3.683	3.380	5.318
3.135	1.865	6.250
4.468	2.659	2.293
3.086	2.303	1.150
->
1.865	6.250
2.659	2.293

4.562	1.997	-1.117	-0.667	4.504
4.496	5.378	-0.747	-2.667	4.432
6.461	8.612	-2.775	-5.666	6.367
-0.792	0.256	2.348	2.581	-0.780
->
5.378	-0.747
8.612	-2.775

6.629	5.834	-3.254	-2.421
1.943	1.645	3.442	2.085
-0.103	0.179	0.414	-2.507
->
1.645	3.442
0.179	0.414

-2.903	2.072	-1.697
-5.071	3.947	3.068
-4.718	4.578	1.649
-3.430	6.436	-2.626
-2.080	-2.228	-2.007
->
3.947	3.068
4.578	1.649

2.428	0.331	2.582	-2.346
-2.078	-1.535	-1.368	3.101
1.059	-0.754	3.525	-0.597
-2.182	-0.467	-7.876	3.107
-1.534	0.149	-7.920	2.205
->
-1.535	-1.368
-0.754	3.525

4.281	-2.013	-0.703	0.555
6.926	1.603	-1.409	0.367
-0.719	3.586	0.531	0.003
-2.534	-2.575	-1.271	0.664
->
1.603	-1.409
3.586	0.531
---
-1.099	-2.952	-2.763	-3.021	6.962
-0.577	0.511	0.324	1.683	-2.666
2.672	1.161	1.371	4.338	3.507
3.171	2.149	2.314	1.198	2.499
2.238	3.642	3.481	-0.595	-4.010
-1.428	-1.506	-1.566	3.452	0.692
3.813	5.564	5.388	1.370	-5.864
->
-1.099	-0.577	2.672	3.171	2.238	-1.428	3.813
-2.952	0.511	1.161	2.149	3.642	-1.506	5.564
-2.763	0.324	1.371	2.314	3.481	-1.566	5.388
-3.021	1.683	4.338	1.198	-0.595	3.452	1.370
6.962	-2.666	3.507	2.499	-4.010	0.692	-5.864

-0.932	-1.078	1.496	3.540	3.216	3.066	2.685
-4.106	2.359	5.013	0.770	3.310	2.694	2.892
4.481	-0.486	-0.603	-1.094	-0.554	-0.128	-0.537
3.472	-3.324	-1.866	3.755	1.652	2.067	1.259
3.715	2.574	0.795	-1.733	-3.301	-3.030	-2.754
-2.200	0.605	4.848	-5.196	6.439	6.018	5.444
3.578	-3.100	-0.936	-0.080	3.069	3.452	2.450
-2.334	5.450	6.293	-5.821	0.871	0.334	0.897
0.028	2.809	2.417	1.286	-1.463	-1.597	-1.156
-5.519	3.316	5.788	2.192	2.821	2.035	2.525
->
-0.932	-4.106	4.481	3.472	3.715	-2.200	3.578	-2.334	0.028	-5.519
-1.078	2.359	-0.486	-3.324	2.574	0.605	-3.100	5.450	2.809	3.316
1.496	5.013	-0.603	-1.866	0.795	4.848	-0.936	6.293	2.417	5.788
3.540	0.770	-1.094	3.755	-1.733	-5.196	-0.080	-5.821	1.286	2.192
3.216	3.310	-0.554	1.652	-3.301	6.439	3.069	0.871	-1.463	2.821
3.066	2.694	-0.128	2.067	-3.030	6.018	3.452	0.334	-1.597	2.035
2.685	2.892	-0.537	1.259	-2.754	5.444	2.450	0.897	-1.156	2.525

-0.521	3.142	-0.152	-0.794	2.031	-0.005	-1.167	-4.765	-1.697	-3.631	3.744	-0.551	-1.130	0.954	0.119	0.054
0.179	0.412	-0.588	-3.141	-2.893	-1.964	-2.107	3.383	0.737	-3.107	-0.725	3.666	-2.296	2.419	-3.756	7.218
0.186	1.874	5.094	-1.407	1.485	3.749	-6.111	-1.628	-0.652	-0.649	0.796	-0.811	0.034	-3.034	1.487	1.483
->
-0.521	0.179	0.186
3.142	0.412	1.874
-0.152	-0.588	5.094
-0.794	-3.141	-1.407
2.031	-2.893	1.485
-0.005	-1.964	3.749
-1.167	-2.107	-6.111
-4.765	3.383	-1.628
-1.697	0.737	-0.652
-3.631	-3.107	-0.649
3.744	-0.725	0.796
-0.551	3.666	-0.811
-1.130	-2.296	0.034
0.954	2.419	-3.034
0.119	-3.756	1.487
0.054	7.218	1.483

-2.930	-1.178	-8.346	-0.200	-1.066	0.091	0.390
0.424	1.130	-6.176	8.276	-1.923	-0.817	-0.786
1.738	-2.170	-6.154	3.738	-3.175	-1.406	5.280
1.127	-1.782	-7.630	1.392	-1.520	2.492	-3.314
-5.863	-1.745	4.265	2.677	0.870	-0.735	-5.226
2.811	4.256	-3.099	-5.250	1.381	4.705	3.613
-4.220	-6.960	-1.436	6.195	-0.376	-0.556	-2.055
->
-2.930	0.424	1.738	1.127	-5.863	2.811	-4.220
-1.178	1.130	-2.170	-1.782	-1.745	4.256	-6.960
-8.346	-6.176	-6.154	-7.630	4.265	-3.099	-1.436
-0.200	8.276	3.738	1.392	2.677	-5.250	6.195
-1.066	-1.923	-3.175	-1.520	0.870	1.381	-0.376
0.091	-0.817	-1.406	2.492	-0.735	4.705	-0.556
0.390	-0.786	5.280	-3.314	-5.226	3.613	-2.055

-0.334	-4.759	0.768
-6.802	2.513	2.057
1.600	3.496	-5.437
-0.973	5.143	-3.942
3.558	-4.527	5.701
->
-0.334	-6.802	1.600	-0.973	3.558
-4.759	2.513	3.496	5.143	-4.527
0.768	2.057	-5.437	-3.942	5.701

0.902	-3.303	-3.637	-0.533	-3.518	7.427	7.452	7.482	-0.094	-3.259
5.448	6.306	5.606	-6.199	0.743	2.781	2.711	3.416	3.484	4.827
->
0.902	5.448
-3.303	6.306
-3.637	5.606
-0.533	-6.199
-3.518	0.743
7.427	2.781
7.452	2.711
7.482	3.416
-0.094	3.484
-3.259	4.827

-3.565	2.046	7.132	2.090	8.714	-4.261	-7.358
-4.174	-4.664	0.294	-4.651	1.944	-2.975	-0.666
8.435	-0.791	-1.100	-0.807	-1.455	6.705	2.862
-6.867	-2.386	0.946	-2.372	2.282	-5.333	-1.998
4.062	-3.414	0.026	-3.421	1.069	3.627	1.316
-3.246	8.068	2.878	8.075	1.323	-3.603	-3.598
->
-3.565	-4.174	8.435	-6.867	4.062	-3.246
2.046	-4.664	-0.791	-2.386	-3.414	8.068
7.132	0.294	-1.100	0.946	0.026	2.878
2.090	-4.651	-0.807	-2.372	-3.421	8.075
8.714	1.944	-1.455	2.282	1.069	1.323
-4.261	-2.975	6.705	-5.333	3.627	-3.603
-7.358	-0.666	2.862	-1.998	1.316	-3.598

6.591	-0.401	-2.208	-0.337
1.434	-4.899	-2.243	-4.633
7.058	0.965	-1.810	1.001
-2.246	-3.940	4.146	-3.782
-5.232	-1.040	2.162	-1.066
1.417	-4.849	-2.220	-4.552
-3.954	4.076	-3.750	3.838
-2.804	4.267	-4.321	4.054
-3.742	3.518	-3.075	3.275
6.864	2.708	-0.751	2.649
7.447	1.683	-1.543	1.671
->
6.591	1.434	7.058	-2.246	-5.232	1.417	-3.954	-2.804	-3.742	6.864	7.447
-0.401	-4.899	0.965	-3.940	-1.040	-4.849	4.076	4.267	3.518	2.708	1.683
-2.208	-2.243	-1.810	4.146	2.162	-2.220	-3.750	-4.321	-3.075	-0.751	-1.543
-0.337	-4.633	1.001	-3.782	-1.066	-4.552	3.838	4.054	3.275	2.649	1.671

2.128	5.306	-0.863	4.799	3.891	4.176	-8.379	-8.480	5.564	2.633	1.402	1.627	-4.451	3.630
2.066	-1.155	3.162	-5.412	-5.251	-4.506	0.339	1.314	-3.330	1.288	3.132	2.926	-0.773	-5.647
2.095	2.975	-4.624	1.607	1.270	1.427	-0.036	-1.559	2.702	2.390	1.639	1.784	1.488	1.217
->
2.128	2.066	2.095
5.306	-1.155	2.975
-0.863	3.162	-4.624
4.799	-5.412	1.607
3.891	-5.251	1.270
4.176	-4.506	1.427
-8.379	0.339	-0.036
-8.480	1.314	-1.559
5.564	-3.330	2.702
2.633	1.288	2.390
1.402	3.132	1.639
1.627	2.926	1.784
-4.451	-0.773	1.488
3.630	-5.647	1.217
